Where one turn sends some rows of the set: a few examples, then the rows asked
fip: [ -9  11 -17 -19  13  -5  17  -8  -1  -2   0  12  -1  -4  14   9  -2   4
 -12  -1   1 -12]
goro: [ 12   3   0  10  12  -7 -15  -6  -1   2   7   4  -4 -13   0  -1   3  -1
  -6   7   3  11]
Motab: [ -2   0  12 -17   7   9   6 -13   8 -13  -5  -2  12  16   8   6   1  -1
   2  -2   9   1]
lera: [-13   8  11 -15   4   7   5  -9   8  -8  -4   2   9  26   1   6   0  -1
   6   1  10   0]
Musat: [  4   0   7  20  -4 -13   2   2 -10   1   7   3  -9  -1  -5  -7   0  -9
  -1   4   9   1]
zatog: [-17   8   1 -15   4   0 -15 -13  22  -4   0   9  10  10   1   2  -2   2
  10   2   6   2]
Vuz: [ -8   9  -7  -8  -2 -15   8  -3  -5  -3   5   8 -13 -18  13  -4  -1  -8
 -21   3  11 -12]
silu: [-12  11   3  -9  12 -11  22 -15  -2  -4  -3   6  -1  -8  18   4  -5   7
  -6 -10   1 -14]
gamu: [  6   1  -9  13  -5 -11 -12   4  -3   4   9   5  -5  -7  -7  -3   2 -10
  -2  10   6   5]
gimip: [ -4   6   1  -4  28  -9  10 -16   0   0  -1   3   5 -11  14   8  -3   8
  -5  -9  -3  -4]
Led: [ 16   0   0   7  14   7  -1  -4  -3  -6  10   9  -7   0  -4  -3   8   2
 -10   8   7   4]
puzas: [-12  18 -11 -13  14 -12   5 -11   2  -1  -2   1   2 -15  22   9 -10   2
  -3  -4   3  -7]
lilim: [ -5   3   1  10 -16 -12  -1   6  -4   7   9  14  -8   6 -10  -8   5  -6
  -2   9   2  -2]
Zos: [ -9   3  -2  10 -17  -8  -2   3  -4   5  11  12  -4   8 -11 -10  10  -7
   1   3   3   0]
tuta: [  8  -3  -5  13  -4  -1   3   4  -3  -1  11  12  -8   4 -11  -7   8  -5
  -6   9   7  -3]
Tada: [ -6  -1  18 -12   5 -10  -5 -19  11  -5  -9  -5  15   2   9   6  -1  -1
   4  -7   2   5]
vok: [-11   7  -1  12 -15  -7  -5   4  -5   3  12   9  -7   8  -6 -11   2 -10
   5   3   9   3]
gisis: [ -3   9  -8  -7  30  -1   4 -12   3  -2   2   5   3 -11  16   8  -6   7
  -5  -4   1  -3]
lopi: [ -6  11 -15 -19  13  -1  16 -11   3  -3  -2   9   4  -6  13  11   2   8
 -11  -2  -1 -14]
sem: [ -8   6  13 -19   7   9   2 -15   9 -12  -8   0  13  16   2   6   1   1
   2   0   9   1]
Rizi: [-21   4  -5  -9 -13  -6  -8   2  15   2   7  16   3   5  -1  -8  -9  -4
   9   5  13   3]
donaf: [ -6   2   2 -18   9   5 -13 -17  22 -10   0   4  12   2   9   3  -4   1
   6   0   7   2]
Pefit: [ -7   7   0  11 -14 -11  -4   8  -5   5  11  12 -10   5  -5 -10  -2  -9
   1  10   7  -1]
Loba: [-14   3  -1 -12 -16   0  10   8   0   1  -1   7   6  22  -4   0  -1  -7
   2   5  13   2]
digu: [ -7   6  -5  -9  -4 -17  12  -4  -7  -2   4  10 -11 -16  10  -3   3  -6
 -23   1   7 -13]
diteb: [-19  -1  10  -5 -19 -21   2  -2   5   9  -3   8   8   8  -5  -2   0  -4
   5  -3   4   4]
Zug: [  0   6  -4  -8  29   1  15 -11  -3  -2  -2   3   5  -3  13  11  -1   7
  -9  -6  -2  -5]
tem: [ 13   1  15  15  11  -7   2  -6 -11  -2   4   0  -6  -3   0  -1   3   0
  -7   2   6   8]
taka: [ -8   7  -7   8 -17  -6  -7   7  -7   6   9   7  -3   9  -7  -6   7 -12
   3   5   6   4]
nov: [-11   8   6 -18   7   5 -14 -18  19  -9  -4   4  13   3   4   4  -4   2
   6   1   8   3]
kul: [ -4   6  -4   7 -16 -10  -4  10  -7   7   8   9  -7   7  -7  -5   3 -10
  -2  12   4   1]
Gan: [-12   5  20 -14   4  -6  -5 -21  10  -6 -10  -2  15   5   4   6  -1   1
   4  -5   4   4]
buv: [-14  10  -2 -11  13 -15  23 -13  -4  -1  -3   9  -3  -6  16   6  -4   5
 -10  -9   0 -12]
Bilil: [ -5   9 -10 -11  -3 -13  10  -1  -8  -2   4   7 -11 -14  11  -1   2  -8
 -24   5  10 -12]
vovim: [-15  15 -13 -13  14 -15   8 -11   0   1  -1   8  -2 -14  20   8 -11   1
  -7  -4   2  -7]
dotuv: [-16   6  17 -10  -1 -14  -6 -15   9   1 -10  -2  13  12   2   7   0  -1
   9  -6   1   5]

Vuz -> digu
Loba -> Rizi
Where do these go?
Tada -> Motab
tuta -> gamu
lilim -> kul
sem -> nov
zatog -> dotuv
Zos -> taka
puzas -> silu
fip -> vovim
gisis -> gimip
goro -> tem

